Where one turn sends some rows of the set: a few examples, then the rows asked
Y: [ 29.9   3.3  -6.0 -20.6   8.4   1.0 -31.2  -2.7  -6.6  11.7  -7.1   1.3
   3.3  17.3  -5.1  -0.5  17.1  10.6  -2.4  -0.4  -8.1 -17.8  -7.6 -23.4
 -14.9  19.5  -5.2]
Q: [ 20.8   6.4  14.2   3.6   0.1  -3.9 -24.5  -1.5  -4.6  10.0  13.7 -27.0
   6.7  -3.9  42.0  -2.8  32.4  -1.6   3.5   8.0  14.7 -17.8  10.0 -28.3
   9.8   0.8 -10.9]
W: [ 14.8  -6.7  19.7 -30.6  10.8  -3.3  -6.0  23.5  -5.7   4.1  -9.3  -4.5
  -4.2   5.8  26.6   0.0  21.6   9.9  18.5  12.4 -18.2 -22.8  11.5  -0.7
  -0.6 -12.7  18.2]
H: [  6.7  -7.8  13.6   2.2   9.9  11.5   2.5   3.0  -5.2  25.8   6.8 -26.7
 -18.8 -25.3  12.5  -2.2  14.3  21.9  14.7   2.6  -0.2 -18.5 -16.3  -3.2
  18.2   3.1  16.5]
X: [  3.7 -16.5   3.2  -5.0  -4.6   9.9 -13.9   9.0  -1.2   4.6 -18.9   6.6
   6.5  -3.6  -2.9   7.3  32.0  21.0  20.1  -6.4   1.6  -3.5 -18.3  -6.3
   0.5  37.0 -11.9]
E: [ 18.5  10.3   7.2  -6.2  -3.2  -8.7 -15.9   2.4  -6.5  23.5   9.3 -32.5
  -7.3 -10.1  32.2   6.3  32.2 -11.9   0.5  10.7   0.5 -30.7   3.7 -22.2
   6.1   0.2 -12.7]
P: [ -0.8 -15.3   1.9 -12.9  -7.2   8.2 -18.8  17.1 -10.0   5.3 -17.4   4.9
   6.1  -3.4  -0.1   9.3  25.0  11.7  19.0  -7.8   2.6  -2.6 -19.9   5.6
  -1.7  33.0 -13.3]
S: [ 15.1   7.2  -9.6 -19.0  -7.2 -10.1  -5.9   5.2 -10.8 -10.8 -10.2 -18.5
 -17.3  14.0  33.2   7.7  15.4  17.2  29.6   7.5  15.6 -12.2   3.2 -25.2
  -0.4  -7.3  11.9]
V: [  1.0 -21.0   3.2  -4.0  -7.0  11.5 -11.4  10.6  -2.7   3.9 -14.2   1.3
   5.9  -2.0  -3.3   6.3  28.9  20.7  22.1  -6.3   4.4   1.6 -18.0  -5.0
  -2.0  34.2 -14.7]
T: [ 10.3   3.7  18.6 -11.0 -10.1  -1.1  -8.3   8.5  -9.3  14.6  17.8 -18.1
  -0.8  -5.4  39.7   5.5  30.0 -14.5  -0.4   9.0   6.2 -26.9  10.0 -24.8
  18.0   0.1 -13.2]
K: [ -1.3 -12.6  -3.7 -10.8 -10.8   6.9 -18.4  13.6  -9.5   2.3 -18.6   3.2
   1.0  -5.1  -1.4  12.0  26.0  12.0  20.6  -7.3   7.0  -1.3 -21.2   1.0
  -1.0  34.7 -11.9]
U: [ 14.7   7.5   7.9  -1.0  17.4   7.6 -17.4   3.2 -16.4  22.1  -1.5 -24.1
  -2.6 -13.3  28.5  -7.8   8.3  22.0  15.5  -6.6  11.9 -22.0 -23.4   5.2
  18.0   4.8  12.2]
N: [  8.7 -17.5  15.6 -18.4  -2.6   2.0   7.5  17.3  -6.8  -8.2   4.8 -16.7
  -4.9  15.5  31.2  -2.7  15.6  19.0  27.5   9.9   3.4  -4.0  14.0 -17.8
   0.7 -14.7   9.0]
B: [ 15.6  -0.1  22.3   0.5   2.0  -4.4 -24.0   2.7   2.4  12.7  14.4 -19.9
  -2.5 -17.6  32.1   1.7  38.5  -7.3  -1.7  15.4   0.4 -19.6  16.0 -23.1
  11.0  -0.1  -0.4]
L: [ 15.6 -16.5   8.6 -24.6   4.3   7.2 -24.1  12.2  -5.5  11.1   6.6   0.1
  -3.5   6.1 -13.4   0.0  14.1  -0.8  -5.0   6.8 -19.0  -6.5   2.0 -10.3
 -16.6  10.3   0.2]
M: [ 17.6   2.7  -9.8 -22.1 -10.2   4.2 -23.6  -2.4 -12.7  -6.0   3.0   8.5
  -0.9  23.0   5.0   5.0  10.0   7.9   2.0  -3.0  15.4  -5.7  -4.0 -35.7
  -3.1  20.8  -7.2]
Z: [ 26.6   9.0   1.1 -19.9  11.4 -12.1 -10.6   1.9   3.2   3.1 -22.7  -7.2
 -11.7   5.9  24.5   4.7  30.2  23.4  22.0  11.6  -8.4 -29.3   5.4 -21.7
  -0.7  -2.5  19.8]
A: [ -3.5  -2.0  15.7  -4.6  -0.2  12.3  -7.3   6.6 -10.8   6.8   8.3  -5.3
 -17.8 -25.2  24.8   3.6  11.4  13.4  13.1   1.0  16.7 -13.3 -10.5  -4.9
  33.1   6.4  24.3]
R: [  5.0 -20.2   7.5 -21.7 -12.9  12.3 -12.9   8.8  -7.8  -5.9  17.5   7.2
  -5.8  13.6  -5.0   3.3  10.1   2.4   0.0   4.2   2.7   5.4   6.9 -28.4
  -4.0  12.7  -3.2]
G: [  9.8   5.6  13.3  -3.3   5.6  14.8   2.6  -0.9 -12.1  15.4   2.0  -5.9
  -1.9  -7.1  32.6  -3.7  12.9  27.4  15.5  -7.5  18.7 -25.7 -18.8 -16.0
  35.3  11.7   9.9]

B moves to T
R moves to M
Where do these go?
W moves to N
A moves to G
P moves to V

Where one turn sends some rows of the set: a few examples, then the rows asked
debu: [-8.2 -7.1  9.5 -5.6 -3.1 14.1  4.2 16.4 -4.4 18.8 11.8  7.1]
vegi: [ -0.9   3.3  18.2  17.9  -0.3   6.3   7.5   1.2 -22.2 -13.8 -25.0  -1.6]
ked: [  9.6 -16.8  -7.4   1.8 -18.7 -15.1  -4.3  -6.8 -10.8  -4.1   8.6  -6.6]
kudud: [ -4.1  10.0  13.7  13.6  -4.6   5.3   5.7  -1.1 -32.1 -15.4 -17.5  -4.0]
Tisaf: [  2.6   3.9  13.4  20.9  -0.4   4.8   3.1   0.9 -26.7 -24.5 -16.0  -3.0]
Fetad: [ -1.4  19.4 -11.2  19.2   3.8  -2.5  19.9  13.2   0.3  -4.1  15.5  -5.0]
lud: [-15.0   5.0   4.6 -18.7  -2.0  -1.4  11.9   1.3 -12.4 -29.9  -1.6  13.3]
nugep: [-13.7  -0.7  10.8 -15.9   2.0   0.0  15.4   3.3  -1.7 -24.7 -11.8  16.7]
Fer: [-5.2 20.6 -8.1 15.4  2.9 -1.1 23.7 12.4  2.1  5.6  8.8 -4.3]
toru: [  5.2 -18.4   6.9   9.6   4.3  12.0  -2.3  20.8   4.4  -2.6  17.6   9.0]
Bado: [ -8.1  -2.9   6.2 -10.1   3.3  -1.5  10.6   4.2  -3.3 -37.4  -3.6  15.2]
sir: [ 10.9 -23.9  -0.7   5.2 -14.0 -13.7  -0.9  -4.5   1.4   1.5  -2.2  -2.7]
sef: [  2.9 -14.8  -1.8  -4.4 -20.0 -13.2   1.2  -7.8  -8.1  10.7  -0.6  -5.5]
zedi: [ -2.3  -3.7  -1.5  -1.1  -4.3  10.9  -5.0  15.3 -16.9  -1.4  31.2   3.6]
pibe: [ 0.1 14.7 -6.9 21.3  6.9 -1.5 22.3 15.0  8.4 -0.3  8.2 -2.9]

Fer moves to pibe
toru moves to zedi
Where do these go?
lud moves to nugep
vegi moves to Tisaf
ked moves to sef

